One turn moves each row of this set onto another row. After a few examples, where does it send each row asked below?
J941: -11 -11   4  -1 -16   5 -18  69  -4  33  30 -16 -23  23   0   7   0 -10  -1
J845: -21  43  -7  23   1   0 -15  59 -23 -62  24 -27  20 -14  43  -5  23 -15 -18
J631:  -1  13  35  26  -9  -4  16   5 -18 -23 -43 -20  -3  10 -13  21  28 -12  -8
J304: -22  17  36  33 -10  15  17   9 -32 -14 -48 -21  -5   3 -12  25  12 -10   7
J976: -33  12  -7  48  31  39 -44   9   8 -14  35  -6  34  12   1 -22  21   1 -19
J102: -15 -26  25  18  33  13  34  -1 -25 -23  20   4 -23   8  27 -12 -31 -33  -5
J346: -33  11  -3  52  30  41 -46   9   6 -10  33  -6  34  12   2 -21  20   3 -14
J718:   9  24  11  30  -3 -12 -24  55 -17 -55  18 -21  24  -4  41  -8  39  -4 -15
J911: -13 -26  24  17  34  11  34  -1 -23 -25  21   4 -24   8  27 -12 -29 -33  -8
J63: -10  -8  -3  -7 -15  -1 -17  68   2  26  34 -17 -24  23   1   6   3 -15 -10
J257:   9  14  31  49  -8   3 -30  57 -32 -36   6 -15  25  -4  39  -4  32  10  11
J605: -40  45   2  35  -2  23 -15  63 -42 -47  17 -25  19 -20  45   0   7  -9   5
J607:  -9  24  17  11  -4 -11  21   5 -11 -37 -34 -26  -5   7 -12  19  27 -24 -26
J90: -10 -28  25  17  35   9  33  -1 -23 -24  20   4 -23   9  27 -13 -28 -32  -7
J628: -38  12  -4  53  30  45 -46  10   3  -9  33  -6  33  11   1 -19  17   3 -11
J489: -13 -28  26  20  34  13  33  -1 -25 -22  18   5 -23   9  27 -11 -30 -31  -3
J867: -29   1  -8  -7 -15  13 -13  72  -7  29  34 -20 -27  17   3   9  -9 -17  -3
J2: -22  -5   2   0 -17  14 -17  71  -9  35  30 -17 -25  20   2   9  -7 -11   4
J652: -43  33  19  22  -6  19  25  11 -34 -22 -40 -27  -9  -4  -9  26   2 -21  -1
J137:  -9 -30  27  20  33  11  31  -1 -24 -23  19   5 -23  10  27 -12 -27 -30  -4
J76: -41  15  -8  50  31  46 -43  10   3 -12  35  -8  33   9   2 -20  15   0 -14
J900: -23  26  24  52  -7  24 -25  63 -46 -32   5 -19  21 -14  42   1  12   6  23
J673: -36  38   7   8  -2   4  28   8 -20 -36 -31 -30  -9  -2 -10  22  11 -30 -22
J230: -22   0 -10 -11 -13   4 -14  70   0  24  37 -20 -25  19   2   6  -3 -20 -12
J834: -40  16 -10  48  32  41 -43   9   6 -14  36  -8  33  10   2 -20  18  -2 -18

J2 moves to -> J867
J628 moves to -> J76
J102 moves to -> J911
Where do these go?
J718 moves to -> J257
J631 moves to -> J304

One turn moves each row of this set onto another row. After a few examples, where does it send each row asked below?
J97:  -6 -45   9   9   0   6  -4   0 -10 -38  19 -57 -18 -21  17 -13 -15
J787: -14 -11  -2 -16   9   3 -19  -8  25 -22  -2  19 -27  42 -14 -20  18
J117:   4  -9  27 -16 -29  38  -9   2 -13 -19  17  35   1 -48  11  -2 -14
J330:   0   7   6   8  -3   5  10  24  -1  55 -37  -4 -15 -19  12 -20  -5
J515: -13  -2 -10  -9  10  -8 -19 -10  18 -21 -10  19 -22  42 -17  -7  29
J347:  18 -23  14  25 -19 -11  18 -27  28  24 -19  -4 -30 -25  29 -10  16
J488: -11  -8  23  -3  12   6 -12   2  -7 -14  45 -24  29  11  -1 -34  -6
J209: -14   7 -12  10   4  37 -21  34 -15 -57  -2  17  15 -18  12  -4   4
J523: -10  13 -28   7 -19   7  -7  -1  15  -7  25   6 -16 -35 -11 -40 -49
J996:   0  13  24  17   2 -43  18   5  -7 -41  18 -25   9   9 -19 -28  23
J139:  -5 -27  24  35 -27  -2   0  36   3 -48 -14 -27 -32 -19  10   2 -23
J972:   8  18  -1 -26  32  18   4  24 -16 -61   2  -5  -3 -17  27 -10   3
J788:   2   6   2  17  -6 -22  29   8   1  37 -40 -18 -27 -23  -1 -34  15
J786:  -2  17   6  10   0  11   8  38  -1 -82 -14  12 -14 -16   7 -21   5
J313:  -3 -11   0  -1   5   0  17  -5   0  48 -17 -26 -18 -23   9 -45   2
J292: -15  -4  -6 -11   9   6 -27  -2  19 -16  -8  27 -17  43 -13  -4  20
J993:  -4  10 -22   7  16   3   0   7 -26 -73  -1  -6   7 -22   3 -17  35
J172: -14 -31  -4  38 -14  14 -29  21 -23 -22  -2 -30   6 -21   8  24  -7
J64: -12 -11  10  22 -21   8  15  16  15  39 -31  -5 -26 -21   0 -50  -9
J493:  19 -14  10  25 -14  -4   7 -19  18  36 -25   4 -19 -24  32  11  17
J49:  11  35 -36 -18  11 -14   3  -9  -5   2  19  -9 -11 -35   3 -14 -33
J477:  11 -24   8  39 -26  -3   6 -23  25  28 -23   5 -20 -25  24  -2  20
J417:   8 -13  20  -1  10   2  -7  32 -18 -24  -7 -37 -18 -16  32  29 -25
J980:  -1 -18  15   9 -41   8  10 -22 -11 -43  17  21 -11 -56 -13 -26  17
J709:   4 -16   0  27  -1 -29   7  10 -25 -44 -13 -48 -18 -21   6  18  15
J170: -14  -9 -11  30 -12   3   4   3  -6  50 -30 -12  -3 -26  -5 -32  15
J35:  14  16  23   4 -35  -2  12  10 -18 -36 -13  39 -10 -50  -3  17  16
J917:  -7  25 -49  22 -15 -23  -1 -16  -5 -12  15  -1  -7 -40 -24 -25 -12
J525:  15 -25  10  19 -11   5   2 -28  21  37 -12  -2 -19 -25  37  -1  11
J364: -14 -12  -6   1   8  33  -5  12  -4 -72  17  -5  -2 -20   8 -45   4
J876:   8  30  29  -4  18 -18  -5  31 -18 -11   9  -6  26  16   7  10   0
J272:   9  41 -20   5 -14 -31  19   9  13 -20  -2   6 -34 -33 -10 -23 -37
J440: -12  -1  -1  -9   5  -6 -15  -1  24 -24 -13  24 -29  43 -15 -12  20
J921:  24   3  33 -33 -12  -1  27 -11 -11 -40  13  13 -25 -50  12 -13   0
J540: -20   7  17  42 -20  -5 -18  25  -9 -23  13   4  36  11 -22  -9  12
J88: -10  -2   0 -23  17   0 -20  -6  19 -17  -6  19 -24  44  -8  -8  16
J67:  -3   8  50  11 -12  -5   6  36  17 -35  15  -1   1  17  -4 -32 -23
J217:  12   2   3 -18  -9   7   0 -23 -38 -19  17  13   8 -54   3  10  27
J578:  -3  40 -33  15 -17  -3 -10  19   0   2  -1  23  -7 -32  -8   1 -39
J259:  16 -25  21  21 -20   4   9 -18  32  29 -17   4 -29 -22  36  -7   2

J921 moves to -> J35
J364 moves to -> J993
Where do these go?
J788 moves to -> J330
J97 moves to -> J709
J578 moves to -> J523
J488 moves to -> J996
J347 moves to -> J493
J787 moves to -> J515

